The same turns and mirrors carry the whole set onto itself, and each row onto the other rows of its family. Which rows share a family with each named row? Give them in list order.
These 30 rows form 5 families of 6 rows each.
robup: |  .01 |  .02 |  .46 |  .13 | -.09 | -.22 |  .07 | -.26 | -.09 | -.09 |  .09 |  .38 | -.26 |  .06 |  .29 |  .23 |  .07 |  .36 | -.38 | -.19 | -.25 |  .53 | -.06 | -.10 |
Leto: |  .03 | -.18 |  .08 |  .29 |  .42 | -.36 | -.03 | -.36 | -.51 | -.13 |  .30 |  .21 | -.36 | -.01 |  .35 |  .24 |  .22 | -.11 | -.19 |  .19 | -.07 |  .44 | -.21 | -.17 |
suba: |  .06 |  .45 |  .13 | -.04 | -.17 | -.31 | -.25 |  .14 |  .26 |  .10 |  .34 | -.13 | -.29 |  .17 | -.14 |  .28 | -.01 | -.11 |  .11 |  .29 |  .33 |  .00 |  .01 |  .09 |
kires: | -.03 | -.16 |  .05 | -.09 |  .48 |  .12 | -.44 | -.24 |  .02 | -.09 |  .23 |  .02 | -.02 | -.23 |  .48 |  .07 | -.34 |  .24 |  .23 |  .05 | -.12 |  .11 | -.16 | -.01 |
Kodal: |  .13 |  .23 | -.01 |  .20 |  .16 | -.39 |  .03 | -.09 |  .22 |  .03 |  .32 | -.31 | -.51 |  .20 |  .23 |  .04 | -.18 | -.19 |  .26 |  .19 |  .06 |  .03 | -.12 | -.21 |
kedez: | -.14 | -.01 |  .11 | -.30 |  .21 |  .27 | -.44 | -.33 | -.10 | -.16 |  .29 |  .08 | -.03 | -.20 |  .42 |  .23 | -.34 |  .21 |  .02 |  .06 |  .02 |  .26 | -.12 |  .15 |
fesi: |  .12 |  .34 | -.02 |  .12 | -.04 | -.39 | -.17 |  .00 |  .29 |  .14 |  .30 | -.21 | -.47 |  .17 |  .03 |  .15 |  .03 | -.21 |  .21 |  .35 |  .18 | -.10 | -.05 | -.09 |
zom: |  .20 | -.11 |  .30 |  .34 |  .10 | -.38 | -.16 | -.18 |  .11 |  .09 | -.01 |  .39 | -.40 |  .01 |  .26 |  .17 |  .35 |  .27 | -.04 |  .04 | -.44 |  .19 | -.10 | -.27 |
ropif: | -.25 |  .14 |  .01 | -.31 | -.10 |  .17 | -.46 | -.36 | -.05 | -.04 |  .25 |  .09 | -.02 | -.23 |  .34 |  .19 | -.24 |  .17 | -.24 |  .20 |  .20 |  .17 | -.03 |  .27 |
pizir: | -.03 | -.18 | -.13 |  .09 |  .42 | -.12 | -.46 | -.18 |  .20 |  .10 |  .13 | -.03 |  .01 | -.30 |  .46 | -.14 | -.22 |  .23 |  .17 |  .18 | -.07 | -.13 | -.12 | -.06 |
rulu: | -.04 |  .12 |  .45 |  .13 | -.28 | -.33 | -.04 | -.11 |  .01 |  .03 |  .05 |  .42 | -.10 |  .01 |  .13 |  .21 |  .16 |  .42 | -.52 | -.12 | -.07 |  .42 |  .02 |  .03 |
tet: | -.25 |  .12 | -.17 | -.13 | -.16 | -.06 | -.49 | -.30 |  .13 |  .15 |  .16 |  .05 |  .01 | -.30 |  .32 | -.01 | -.12 |  .16 | -.31 |  .33 |  .25 | -.08 |  .02 |  .23 |
Danuk: | -.14 | -.03 | -.24 |  .08 |  .10 | -.21 | -.50 | -.21 |  .25 |  .22 |  .10 | -.01 |  .02 | -.34 |  .38 | -.18 | -.11 |  .19 | -.10 |  .33 |  .12 | -.23 | -.02 |  .07 |
fiz: | -.11 | -.09 |  .17 |  .23 |  .26 | -.40 |  .11 | -.27 | -.55 | -.16 |  .32 |  .19 | -.12 | -.02 |  .31 |  .17 |  .03 |  .02 | -.49 |  .03 |  .15 |  .58 | -.14 | -.03 |
felo: | -.23 | -.24 | -.07 | -.12 |  .11 | -.29 |  .14 | -.38 | -.21 | -.18 |  .25 |  .04 | -.23 |  .22 |  .30 | -.27 | -.35 | -.24 | -.08 |  .22 | -.18 |  .10 | -.26 | -.04 |
bekiv: |  .12 | -.12 |  .10 |  .31 |  .34 | -.54 | -.44 |  .10 | -.22 |  .14 |  .21 |  .34 | -.05 | -.13 | -.07 |  .27 |  .52 |  .02 | -.10 |  .38 |  .10 |  .08 | -.08 | -.02 |
kilin: | -.12 | -.23 | -.13 | -.15 |  .09 | -.25 | -.16 | -.37 | -.13 | -.07 |  .22 |  .14 | -.39 |  .21 |  .16 | -.11 | -.02 | -.35 |  .14 |  .47 | -.28 | -.11 | -.26 | -.04 |
potav: |  .14 | -.20 |  .04 |  .32 |  .46 | -.44 | -.31 | -.17 | -.35 |  .03 |  .25 |  .28 | -.33 | -.06 |  .16 |  .29 |  .47 | -.11 |  .01 |  .35 | -.10 |  .20 | -.18 | -.17 |
Roli: | -.13 | -.11 |  .15 | -.32 |  .01 | -.27 | -.42 |  .21 | -.01 | -.02 |  .23 |  .30 |  .20 |  .14 | -.30 |  .01 | -.03 | -.02 |  .07 |  .35 |  .03 | -.14 | -.12 |  .25 |
Defa: |  .03 |  .33 |  .31 | -.04 |  .10 | -.21 |  .09 |  .12 |  .08 | -.15 |  .42 | -.23 | -.17 |  .23 |  .09 |  .20 | -.43 |  .03 |  .09 | -.09 |  .26 |  .34 | -.08 |  .01 |
bif: | -.23 | -.11 |  .21 | -.28 |  .04 | -.32 | -.13 |  .20 | -.08 | -.13 |  .25 |  .19 |  .35 |  .16 | -.16 | -.16 | -.35 |  .10 | -.16 |  .11 |  .12 |  .07 | -.13 |  .25 |
dopi: | -.29 | -.18 |  .11 | -.18 |  .09 | -.33 |  .16 | -.09 | -.18 | -.20 |  .26 |  .06 |  .14 |  .19 |  .14 | -.30 | -.51 | -.01 | -.23 |  .03 |  .01 |  .19 | -.20 |  .11 |
Vab: | -.07 | -.16 | -.02 | -.26 |  .04 | -.24 | -.44 | -.07 | -.03 |  .02 |  .21 |  .27 | -.17 |  .17 | -.15 |  .04 |  .14 | -.24 |  .22 |  .54 | -.17 | -.23 | -.19 |  .10 |
rava: | -.02 | -.02 |  .18 |  .25 |  .17 | -.58 | -.30 |  .20 | -.26 |  .10 |  .23 |  .32 |  .19 | -.14 | -.12 |  .20 |  .33 |  .17 | -.40 |  .22 |  .32 |  .22 | -.01 |  .12 |
Sov: |  .13 | -.09 |  .38 |  .24 |  .09 | -.25 |  .02 | -.30 | -.03 | -.06 |  .06 |  .36 | -.41 |  .06 |  .36 |  .21 |  .17 |  .28 | -.14 | -.11 | -.42 |  .42 | -.12 | -.24 |
sisim: |  .09 |  .22 |  .16 |  .13 |  .22 | -.30 |  .16 | -.03 |  .11 | -.11 |  .38 | -.31 | -.36 |  .22 |  .25 |  .07 | -.40 | -.07 |  .20 | -.03 |  .10 |  .25 | -.13 | -.17 |
Kub: |  .02 |  .44 |  .29 | -.12 | -.10 | -.22 | -.12 |  .20 |  .15 | -.05 |  .40 | -.14 | -.14 |  .20 | -.11 |  .30 | -.24 |  .01 |  .04 |  .07 |  .37 |  .22 |  .00 |  .14 |
foz: | -.13 |  .00 |  .22 |  .21 |  .14 | -.50 | -.03 |  .01 | -.42 | -.05 |  .29 |  .25 |  .16 | -.09 |  .07 |  .15 |  .09 |  .16 | -.59 |  .05 |  .34 |  .47 | -.04 |  .12 |
Latop: |  .04 |  .10 |  .35 |  .22 | -.26 | -.44 | -.21 |  .01 |  .17 |  .17 | -.01 |  .45 | -.09 | -.04 |  .02 |  .17 |  .35 |  .40 | -.41 |  .04 | -.09 |  .18 |  .05 |  .00 |
kedu: |  .16 | -.02 |  .28 |  .32 | -.07 | -.47 | -.26 | -.03 |  .22 |  .21 | -.05 |  .43 | -.24 | -.04 |  .08 |  .14 |  .45 |  .33 | -.17 |  .11 | -.27 |  .07 | -.01 | -.15 |

The rest of the family of bif: felo, kilin, Roli, dopi, Vab
The rest of the family of Latop: robup, zom, rulu, Sov, kedu
The rest of the family of Kodal: suba, fesi, Defa, sisim, Kub
The rest of the family of rava: Leto, fiz, bekiv, potav, foz

